A single turn carries every row of the set below to another of its rows. Some are shown first; where does it send the rows asked next?
peraf: [-12   0 -14  -8   7   0  -3  10  11  -3   3  14  -5   0  -8  -6 -12  11
 -22   3  -6   8 -17   7  11]
ladi: [  2  -9  19   4   1 -10   9  -1   4   4 -17  -9  20  11  17  -3  -5   8
 -12  -1  -8  -7 -22 -18  -5]
bukon: [ -3  -6  -4 -10 -12 -19 -14   3 -11  -2 -12  -2  12   8   9  10   3   1
  -4 -17 -10  -2 -16  -5  20]
Dere: [  1   5 -12  -6 -10 -19 -15   0   1   3 -14   2   5  14   8  10   0   9
 -11 -24 -17  -2 -14   3  19]
dabo: [ -1   2  -6  -9 -11  -9 -19   0  -7   5 -18  -1   8   3   7   7  -1   7
  -7 -19  -4  -5 -16   0  27]
Gupap: [ -1  -2 -12 -13  -9 -18  -9   4 -13   0 -10  -3   9  12   4   5  -2  14
  -9 -26 -11  -6 -15   3  17]
bip: [ -2  -6   7  10   7  -6  10  -2  13  21  -8  -3   8   0   9 -29   8   4
 -12  14   1   2   1   7 -20]
Zoga: [ -1  -9  11   5  -2  -9   8  -2   5   5 -19  -1  18  14  14  -3  -8   6
 -12  -6  -6 -11 -21 -25  -2]
sot: [  9 -11  -8 -15  -2   5  -6   5   0   2  -1  16  -5   9  14   4   5   0
 -26 -10   6  -8 -19   4  -2]
Nunu: [ -8  10 -16  -4   3 -11  -8  -1   6  20  -5   6  -5   5   0 -14  11   1
  -9  -4  -7  14   6  30   5]
zovub: [  1   6  -4 -10 -11 -15 -16  -1  -4   1 -15  -5  11  12  13  14   0   7
 -10 -20 -12  -2 -15   5  19]
nolir: [-10  11 -18   0   1 -19 -14  -2   1  16  -4   2  -1  -3   0 -18   7   1
 -15  -7  -6  13   8  26   4]
mev: [-17  -2  -1   3   7  -7   7   9  21  -4 -12  -1  15  -5   3 -23  -4  21
 -17 -10   1  17   8   0   5]
lun: [ -1 -12  13   1  -4  -1  13   6  -8   6 -14  -4  20  11  17  -3  -7   8
  -9  -7  -4 -13 -17 -18  -7]
Naped: [ -3  -3   5  12  11  -8  14   3  11  21  -3  -6   9  -1   4 -27  10   2
 -20   5  -2   4  -4   7 -23]
dakap: [ -6   6 -12  -5 -12 -13 -16   3  -2  -3 -14  -2  14  13   3  10  -1   8
  -8 -21 -10  -5 -16  -1  19]
bave: [  1 -10   4   0  -3   0   4  -8  20   1 -12   9  12  12  27 -10   9  13
 -27 -16  10   3   7  -4  -3]
zir: [ -8   6  -7  -7 -11 -14 -18  -1  -6   0 -10  -1   5   6   6   9  -1   3
 -11 -21 -13  -5 -16  -1  21]
puf: [  0 -10  11   4  -1  -4  12   7   5   4 -14  -7  17  14  14  -1  -1   2
 -12   4  -5 -13 -22 -21  -2]
zufam: [-20   0  -2   4   5  -5   8   3  22  -3  -9   3  12  -1   6 -19  -6  19
 -22  -6   1  19   8   1   9]
monot: [ -5  12 -13  -9   1 -14 -12  -4  -2  16  -3   3   0   3  -2 -12   5  -2
 -10  -5  -2  12   5  32   5]
maku: [  0 -11  17   2  -4  -2   5  -1   6   5 -15  -6  14   9  15  -2   0   6
  -8   0  -5 -16 -24 -20  -2]
Tobon: [ -4  12 -12  -2   1 -12 -13   1  -5  20  -9   4   1   0   2 -18   9   4
 -11  -8  -2  17  16  23   3]
Dugeb: [  1 -10  12   0  -3  -7  10   5   1   4 -12 -10  13  14   7   1   0  10
 -11  -2  -5 -13 -27 -22  -5]
rana: [ 10 -10  -8 -13  -2   5  -7  -1   9   1   0  19  -4  13  13   3   2   5
 -27  -7   4  -8 -18   2  -1]
vif: [ -5   9 -15  -1   1 -14 -17  -2   0  13  -7   7   1   5  -3 -20  10   3
 -10 -12  -5  14   9  27   5]
feris: [ -5  -2   8   1  14   3  13   6   2  22  -7  -1  14   2  10 -27   8   4
  -8   9   0   6   4   5 -20]
mov: [  1  -7   8   8  12  -4  12   2   7  20  -7   2   4   5   8 -30  10  -3
 -14  13   0   6   3   6 -15]
depag: [ -2 -19  20   7  -6  -4   9   5   1   4 -14  -5  18   9  14  -5   3   3
  -2   0  -6  -6 -19 -14  -9]
rore: [ -8   9  -9  -8  -8 -13 -19   4  -8   0 -15  -4   9   9   3   8   3  13
  -8 -21 -12   4 -16   0  18]
Novik: [ -5   9 -17 -12   9 -15  -9   4  -3  16  -2   0   3   2  -2 -19  14  10
  -8 -10  -8  14   6  26   5]
Rugan: [ -5  -2  11   5  13  -9  12  -4   6  19  -6  -2  10   3   2 -29   0  -1
 -13  13   2   7  -1   9 -19]
tum: [ -2 -12  13   8  -4  -1   6   4   4   7 -21  -9  17   8  17  -2   4  13
 -11  -1  -4  -9 -29 -14  -4]
vese: [  4 -11   9  -3  -3   2   3  -2  16   1 -13   5  12   8  28 -11  14  11
 -24 -22   9   2   6  -4  -5]
zan: [ -3  -6   5   8   7  -9   7   6   9  19  -2  -1  14  -1   3 -26   9  -1
  -5   9  -4   8   5  12 -24]
zimiv: [-11  -2 -17 -10   7  -4  -2  16   5  -3   0  10  -2  -4 -10  -9 -13  10
 -20   3  -2   7 -17   8   8]
Dad: [ -4   8 -20  -8   1 -23 -17   4  -2  13   0   2   8  -2  -2 -11  10  -3
  -7  -8  -7  12   8  21   5]
sekun: [-10  -3   7   7  11  -2  15  -2  10  22 -11   3   8   5   6 -27   3  -2
 -10  14   4   6  -2   2 -16]
Dunop: [  4  -6   9   6   6  -5  16   1   4  23  -5  -2   6   4   6 -25   5   0
 -14  11   5   0   4   2 -21]
bop: [ -3  12 -14  -5   3 -16 -11  -1  -1  20   0   3   0  -5  -6 -18   6  -4
 -16 -13  -2   7  10  21   9]

rana turns into peraf
mev turns into vese
And these:
dakap turns into vif
Novik turns into feris
zan turns into depag
maku turns into zir
ladi turns into zovub
Naped turns into tum
Dere turns into Nunu
Tobon turns into Dunop

